In the rows, 128 means zero.
The same turns and mirrors carry the whole set onto itself and the rows of a family onto each other. Which other rows belong to the same family as each row named below? List them in the order they appear above.
These 32 rows form 4 families of 8 rows each.
K779: [137 139 155 133 123 116 132 130 147 130 147 156 114 118 145 150 102]
K812: [143 149 147 100 120 155 140 152 157 126 123 130 111 130  88 143 119]
K437: [121 138 152 120 129 119 120 133 145 125 130 165 124 110 147 144 100]
K920: [142 148 126 147 110 170 111 173 120 137 146 141 119  96 106 118  88]
K821: [139 140 141 117 154 138 147 135 158 104 122 159 111 173 132 107 132]
K684: [144 147 135 130 155 148 149 125 148  98 113 150 129 170 133 109 132]
K660: [108 139 129 128 139 155 109 144 126  96 109 144  87 121 103 118 113]
K506: [129 152 113 166 126 144 112 139 112 110 137 159 121 139 158  92  98]
K461: [171 153 134 143 119 146 152 158 152 144 158 149 150 146 144 112 104]
K428: [129 147 114 162 126 141 114 143 108 114 146 155 127 139 155  87  91]
K919: [144 152 109 140 136 185 128 172 132 111 121 139 121 152 102  79 115]
K625: [151 144 148 108 131 158 146 154 168 130 124 138 111 127  90 138 129]
K467: [141 147 140 132 154 141 140 126 146 104 116 149 129 174 139 108 136]
K769: [137 145 129 143 105 153 113 174 131 142 155 144 108  97 113 119  84]
K371: [122 134 156 134 121 123 123 129 144 129 141 154 121 110 148 146  99]
K131: [138 143 136 125 148 130 150 125 158 106 121 153 118 172 138 110 131]
K580: [156 159 108 137 137 178 137 170 133 114 126 140 117 158  98  82 120]
K493: [164 149 129 135 121 153 149 155 162 159 151 137 149 147 138 114  98]
K863: [162 143 128 146 129 155 156 157 158 160 148 138 143 155 140 110 104]
K318: [119 149 136 126 131 146 105 145 123  80 120 156  95 113 106 118 111]
K795: [165 150 140 141 113 143 152 152 156 152 155 150 151 147 139 112 101]
K862: [138 140 129 169 142 142 124 142 115 106 136 162 129 134 161  88  99]
K51: [115 139 124 129 145 157 108 145 122  91 115 142  88 121 107 113 119]
K572: [140 151 134 104 116 159 137 157 164 134 129 132 108 135  84 141 118]
K873: [114 143 135 135 137 147 112 145 116  83 117 157  89 120 108 112 121]
K850: [153 160 111 151 136 182 140 168 125 122 137 127 108 151  97  89 117]
K70: [127 133 151 122 124 120 120 132 154 119 132 166 127 119 147 142  99]
K529: [158 154 111 150 130 180 139 165 131 120 139 127 115 156 100  83 122]
K926: [150 139 150 107 134 157 149 162 167 133 130 135 115 129  88 137 120]
K509: [139 144 123 138 105 159 121 170 130 139 153 142 109  93 106 118  84]
K31: [140 152 123 156 104 162 116 166 120 138 144 134 126  97 115 123  85]
K758: [136 142 116 170 139 146 119 146 121 117 145 161 128 139 160  85  99]

The rest of the family of K529: K437, K428, K625, K467, K795, K51, K509
The rest of the family of K821: K779, K919, K863, K318, K862, K572, K31
The rest of the family of K850: K684, K660, K506, K461, K769, K70, K926

The same turns and mirrors carry the whole set onto itself and the rows of a family onto each other. Which other rows belong to the same family as each row named below? List them in the order they appear above.
These 30 rows form 5 families of 6 rows each.
K150: [ 94 139 116 144 190 115 153 117 117  84 117]
K127: [ 92 147 132 133 172 112 143 111 111 115 144]
K358: [163 154 140 157 166 112 169 120 139 142 104]
K478: [130 153 162 158 186 122 164 139 137 168 106]
K41: [ 79 139 146 131 189 119 153 128 110 123 136]
K674: [ 91 153 157 154 193 140 133 106 126 149 126]
K539: [156 145 150 150 190 120 175 135 144 126  82]
K362: [102 134 135 128 189 117 177 122 108  89 121]
K174: [100 154 145 147 170 116 130 119 123 156 140]
K916: [157 145 150 155 184 117 188 134 137 135  90]
K940: [125 157 161 166 189 139 145 110 142 163 105]
K366: [153 154 151 168 187 136 168 104 142 140  89]
K406: [ 76 146 131 150 191 120 130 122 121 120 129]
K949: [ 92 148 158 147 189 124 147 135 126 161 127]
K591: [ 84 144 143 143 193 137 143  98 113 110 128]
K776: [ 99 134 134 123 190 118 161 123 116  84 115]
K657: [149 144 138 154 191 132 180  96 128  96  91]
K893: [138 135 136 135 190 116 181 124 127  88  90]
K87: [135 152 161 156 188 125 152 140 150 162  93]
K548: [133 139 115 155 191 116 171 118 129  85  93]
K613: [157 145 128 145 168 108 179 110 123 100 105]
K39: [134 156 141 175 189 124 146 133 151 157  94]
K661: [ 94 155 140 168 189 125 127 131 137 159 118]
K747: [142 138 136 142 187 114 194 123 119  95  98]
K440: [ 95 147 159 144 189 126 136 141 136 159 116]
K733: [113 140 135 141 192 131 165  93 114  83 113]
K484: [ 77 138 148 127 192 122 138 129 119 121 128]
K265: [155 149 128 171 186 117 170 124 144 122  83]
K768: [122 141 122 133 171 109 164 107 110  87 124]
K564: [135 158 151 160 170 117 146 122 139 168 118]

The rest of the family of K940: K674, K366, K591, K657, K733
The rest of the family of K484: K539, K776, K893, K87, K440
The rest of the family of K768: K127, K358, K174, K613, K564

